(in the rows, 128 means zero)
The rows of T fall into 3 groups, and each row is roughly a mix of its group's hidden directions.
T:
[[163  76 127 150 151 105 108 169 119 107 118  89  84 147 171]
 [149 148 107  83 129 146 123 158 142 159 166  90 132  73 176]
 [141  68 170  99 142 118  72 118 101 150 101 165 117 150 125]
 [129 142  74  94 173 135 110 149 167 174  93 119 155  94 117]
 [112 144 180 146 129 149 114  57 100 131 148 173 128  99 104]
 [102 118 162  83 185 126  94 147 124 183 109 159 152 115 126]
 [ 81 161 109 150 155 136 176  90 162 136  92 141 155 131  85]
 [156 126 142  88  91  96  63 179 101 131 161 137 114 122 127]
 [152  81  98 114 135  95 110 199 135 122  99 102 116 167 140]
 [115 188  82 150 122 143 183 120 160 113 146  93 143  97 139]
 [140 150 131 145 101 111  72 101 116 117 125 162 110 113  50]
 [160 118 105  94 145 147 126 162 148 160 144  76 116  98 190]
 [136 162  85  80 122 128 130 175 142 168 163 104 146  88 154]
 [138  96 160 159 113 120  87  99  84  99 119 175 115 147  79]
 [124  95 148  98 122  89 101 208 108 148 136 132 115 158 100]
 [132 149 141 100 140 160 159 112 158 161 142  93 127 116 209]
 [123 137 108 198 111 132 180 107 134  70 120 113 121 162 118]
 [149 106 160 133  87  88  79 158  92  96 140 145  98 166 114]
 [135 165  96  69 118 119  94 166 135 169 153 131 152  81 119]
 [101 107 164 165 136 115 129  94 117 106  88 168 124 178  80]
 [103 146  92 137 165 155 193 113 166 132 101 109 163 131 163]
 [ 92 181 148 105 133 154 151  84 138 165 156 146 154  79 120]
 [102 116 145 120 127  96  96 139 107 128  99 187 150 161  63]
 [ 77 183 145 143 122 142 185  76 146 117 133 144 157 123 121]
 [108  99 179 162 131 123 126  89 112  95  92 165 122 177  98]
 [110 109 157 188 127 125 154  92 120  83 100 142 115 181 101]
 [122 121 203 135 148 156  95  79  96 143 132 174 129 129 134]
 [ 91 180  91 164 123 109 181 119 163 111 110 118 137 143  88]
 [154  55 163 134 126 114 107 159  90 110 135 117  91 159 155]
 [143  70 155 116 115 103  80 156  94 125 110 158 114 173  97]
 [ 80 186 127 102 137 126 137 108 151 156 117 164 172 108  85]
 [118 108 141 192 138 140 179  89 131  85 103 116 110 169 136]
 [123 156  78  98 137 134 166 166 177 146 116  87 154 130 166]
 [134 178 104 159  91 157 182  95 151  99 154  97 131 123 154]
 [129 108 156  88 123 104  59 142  99 151 120 180 137 133  91]
 [116 182  87  83 117 103 110 162 148 165 139 135 153  94  94]
 [126  91 156 117 156 129  74  98 105 139  86 187 145 139 100]
 [108 134 131 195 124 142 179  89 135  77 109 127 127 162 106]
 [166 129  85 102 125 149 128 155 131 144 164  87 129  84 187]
 [111 187  93  83 121 109 118 161 155 167 143 126 151  89 101]
 [134 134 153 165 125 156 122  34 110 106 130 157 123 106 127]
 [ 88 172  82 109 140 118 148 154 153 143 121 138 174 100  77]
 [117 156 137 144 128 163 131  38 128 121 119 169 154 104 114]
 [125 153  71 103 149 137 163 146 180 144 108  89 154 116 169]
 [120 170 106  68 105 118 126 178 131 172 165 135 162 116 139]
 [109 125 124  61 160 124 116 176 144 184 110 139 165 128 139]
 [142 122 115  61 138 121  75 156 119 183 137 146 145  92 134]
 [110 115 164 188 124 139 156  87 121  79 106 143 120 171 102]
 [118 165  76  90 122 144 172 127 179 152 119 102 162 115 155]
 [ 91 127 120  88 165 109 108 153 138 164  88 166 170 130  84]
 [ 89 147  88 132 178 139 184 119 161 135 112 109 159  86 136]
 [125 160  74 154 142 151 153  67 158 105 100 127 155  94 130]
 [120  93 134 108 205 110  88 166 129 158  89 134 135 117 141]
 [135 148 116  64 123 121  77 161 124 173 148 148 152  85 114]
 [160 179 105 127  96 148 130 113 144 136 177  89 107  77 155]
 [117 101 174 172 119 120 124 101 104  86 104 160 115 180  93]
 [100 124 148  86 136 101  90 154 117 157 106 180 157 145  76]
 [102 124 154 187 132 142 165  81 128  87 101 144 128 167  95]
 [118 183  72 137 101 140 182 145 165 109 136  99 156 130 124]
 [147 144  91 129 121 143 165 144 137 128 172  74 118  88 186]
 [141 118 167 164  74 118 123 128  86  94 171 135  90 153  99]
 [149 171  94 105 110 144 141 142 147 151 175  87 125  78 168]
 [ 93 144 147 177 127 136 159  86 133  94 101 155 141 157  72]
 [145  54 164 125 138 113  94 159  97 121 106 139 107 176 134]
 [ 77 147 132 127 139 103 125 117 124 127 104 182 163 129  55]
 [ 82 188 111 155 130 124 181 109 168 121 113 122 144 129  85]
 [127 174  68  90 130 127 135 154 156 166 146 109 153  80 132]
 [123 101 126 183 141 124 127  94 123  88  76 155 127 171  85]
 [136 135 131  97 103  97  61 157 106 148 136 165 127 121  69]
 [109 158 114 185 124 155 193  93 150  86 122 110 136 136 117]
 [106 197  92 114 123 144 168 116 159 147 152 114 158  83 139]
 [121 154 146 181  88 136 133  99  98  84 156 156 125 133  73]
 [164 150 100 127 111 151 144 132 142 134 171  73 106  89 184]
 [169 158 126 106  78 131 102 144 120 142 190 101 100  95 154]
 [ 88 161 106  92 162 133 130 141 152 164 103 156 185 106  96]
 [ 73 147 119 144 153 117 156 103 138 119  89 169 171 137  76]
 [116 101 156 119 128  96  78 142 101 128 104 179 131 152  65]
 [172 110 147 101 103 124  87 160 109 142 175  99  85 102 159]
 [149  62 148 122 163 116  70 117 106 131  83 156 116 145 133]
 [168  84 111 101 142 126 114 154 120 154 141  92 104 118 202]
 [136 150 119 164 122 159 147  35 134 102 130 130 126  96 144]
 [144  59 153 157 145 125 115 127 110 101  85 137 109 188 133]
 [132  96 153 191 121 142 156  94 112  71 114 127 109 172 134]
 [118 174  52 142 124 114 146 137 136 121 146 122 149  75  91]
 [115  78 183 142 148 119 107  99 105 125  90 169 116 171 107]
 [144  75 146 153 156 117  72 102  96 108  89 167 118 138 105]
 [148 121 132 149 121 154 173 118 131 110 160  77 102 124 202]
 [143 106 121 119  89 102 127 209 121 117 136 109 114 185 115]
 [137 121  81  89 157 134 139 148 174 151  86  99 153 137 179]
 [137  67 172 102 156 107  74 146 100 156 112 148 105 142 133]
 [161 139 103  97 117 136 125 167 135 141 171  80 118  88 186]
 [152 160  65 142 107 154 163 141 141 109 162  87 140  94 158]
 [100 198 126 137  91 148 177 112 138 125 175 125 147 106 105]
 [100 186  95 105 115 122 163 145 135 143 177 117 156  75 131]
 [126 173 105 125  85 137 186 150 153 125 171  79 122 127 152]
 [110 205 120 132 114 143 135  74 158 138 132 141 144  90  91]
 [112  74 145 144 159 112 112 131 114 114  71 164 136 177  92]]

Here is one row from each group, named. Which group is each of the other rows in?
[114 169 159 164  97 150 145  67 108 110 168 152 124 105  98]
X
[132 206 106 142  94 146 136  80 151 127 154 123 129  89 109]
D
[157  75 149  83 148 120  83 149 109 167 132 124 106 123 177]
C

[129 158  64 117 139 147 165 106 180 129 102 100 157 110 162]
X
[103  90 172 137 163  87 136 119 138 147  84 126  89 181 133]
C
[145 143  96 181 128 158 140  57 139  79 100 133 140 124 137]
X
[111 174 130  83  94 103 105 158 113 156 173 154 146  98  93]
D
[107 189 111 149  97 158 163  82 139 108 139 150 166 118  94]
X
[100 109 161 112 159 139 104  91 119 156  91 186 155 131  84]
C
[111 147  87  79 148 108 107 176 138 172 123 143 164  96  97]
D
[124 190 104 131 101 149 175 110 146 128 175  99 136  93 162]
D
[122 160  97  68 141 124 112 154 150 186 139 124 151  78 130]
C
